One turn or mirror swaps these rows in pairs. Which row does each one swap with?
buk: [-43  27 -17 -19  -6 -13 -10  32  -9 -21  -3  -5  -1   4   6  -4  20 -12
  13]
Botul: [-18   3 -11  11 -23 -12  -9  27 -10 -39  -5 -14  27 -13 -17  -7  -5 -16
   7]
rem: [  0   8 -30 -12   0 -14  -8  33  -3   5 -41  -3   9  -6 -14 -15   3 -36
  15]
Kivik: [-53  17  -9 -12  14   8 -16  29   9 -19 -28  -4   0  11   2  10   8 -14
   5]
vukoz: [-27  -9 -17 -16  14   8 -25  23   8 -13 -13   5   7  12 -18   7  25  -1
   1]
vegi: [-12  10 -26  -5 -14   4 -14  23   2 -38   7   1 -28 -14   6   6  11 -28
  14]
tugo: [  4  23   9  -7 -10  -9  -7  49  12  20 -19 -20  10 -10  -8  13  15 -23
  13]
tup: [-34  26  10   3  -1 -21 -16  23  21   5 -28  -3  18  -8  -3   9  -4 -36
   4]
toba: [-17 -13 -23  -6   5  31  -6  34  -2 -15  -4  -3   1  13 -15   7  15  -7
   1]
vebek: [ -8  14  -8  -9   2  -7  -5  34  -3 -24   9  -6  18 -11  -8  47   2 -19
  21]
Ronil: [-55  17  -1  -3  16  -3 -12  31  -5 -22 -17 -13   2 -17   5  -6 -11 -39
  20]
zuke: [-14   7 -19  -8 -47  -8 -12  40  21   1 -18   4   0  -7 -12  11  -2 -13
   9]
gabem: [-19  11  -6 -22 -27  22 -15  50   5   8   9  -3   5 -20 -14  -6   0  -5
   1]
rimum: [-16  10  14  -5  39  -6 -17  32  16 -11 -17  -3   3 -13  -9  29  -2 -17
  12]
sipe: [ -6   7 -12 -11  30  -1 -11  34   7 -38 -40  -9   0 -15  -3   2  -8 -24
  11]
gom: [ 13   1   7   5  -8  17 -15  39  13  -2  -6 -21   9 -29  -8  18 -11 -17
  26]
bis: [-29  19 -15   3  15  16 -11  44  23 -14  -3  -3  26  -1 -16  23  -1 -32
  -5]
Kidis: [ -9   9   2  -6  18   5 -12  39  12 -51 -15  -4   5 -15  -7 -19   1 -11
  16]
relo: [-11   8  14  -3  -3  -3  -7  32  -2  17  -2  -2   8  -5  -9 -34 -11 -27
  16]
teru: [-31   1 -16  -7   5 -17 -25  20  30 -29  -8  14   9 -12 -16  13 -14 -15
  28]
gupa: [-15  12  23 -11   6 -15  -6  29  14  -8  24   1   1  -8 -14  21   2 -25
   2]
pefir: [ -7   8  -8   6 -36   6  -7  26   2 -25 -11 -31  -5 -24  -3   5  -7  -8
  10]
lep: [-11  12 -17  -7   2 -25 -15  19  -1 -36  22  -2  -2  -5  -6  10  -9 -20
  15]
Vode: [-30 -10  -6 -11  20  29  -4  32  -3   7   2  -4  -6  -6 -10   8  -1  -1
  21]
zusin: [-40  11   5 -16  22 -14   3  38  19  12  -1  -8  16 -10  -8  13   2 -21
  14]
Rarem: [ -5   4 -24   3   3  -3 -12  28 -17 -25 -45  -5  -1 -25  -8 -12 -15 -15
  13]
kuroz: [-14   7   1 -12 -41   3 -15  36  -8  11  12  -2   2 -11  -1 -10   6 -21
  18]
Sadi: [-29 -14  -4  -5  17  12 -11  32   1 -27   7   6   2 -30 -13   2 -24 -16
  21]
guzud: [ -2  13  -2   1 -10   7 -17   8  15   9 -22  -3   5 -16 -18   8  16 -52
   9]
Bov: [  1   7   3  -1   1   8 -20  32   7  30 -29  -4   1 -13   6  14 -11 -21
  15]
somas: [-37  -6 -27 -12  28   3 -26  20   3 -11 -11   4   5   4 -20  -3  -2  -5
  10]
pap: [-19  -2   2 -18  13   3 -35  13   3  -9   6  12   8 -31 -21 -10 -12 -19
  25]
beke: [  0  26  20   2 -23  -7  -4  29  11 -20 -14 -10   0 -31   3  12  -9 -38
  12]
Tidu: [-13   4   6   2  -1  -2 -12  20  12 -14 -11  -3   7  -2 -10 -42   5 -41
  15]
poz: [ -4   7  -9  -6  -4  -2 -20  38  29  -6 -28  -3   6 -11 -10 -38   7 -25
   6]
puz: [-10  11 -33  -8   9   2  -9  38  19  11 -27  -3   4 -15  -6  36   3 -22
  15]
Tev: [ -8   4  13   2  -7 -14 -10  42  14 -36   0  -3   2 -30 -15   1 -23 -33
  28]
sero: [-19  11 -18  -8 -22   4 -15  34  14  13 -26  -9  -5  -6  -9 -35   5 -19
   7]
dud: [-11   5 -30 -10 -13   1  -8  40 -32  11 -20  -7  -1  -7  -6  11  -1 -33
  11]
kuz: [-15  24  -4 -21 -18 -12 -10  33  -7  -8 -23 -16   9  16   0   4  30 -20
   4]
Midu: [  4   5  -2 -17 -22  -1 -10  28 -14 -18 -11   0  -3   6 -11  -1  34  -6
   7]
vuva: [-11   3   3 -10 -29   1 -15  38  -6 -15  10  -3  -5  -4  -9  35   8 -13
  24]

kuz swaps with sipe
puz swaps with tup
guzud swaps with bis
Sadi swaps with kuroz
somas swaps with sero

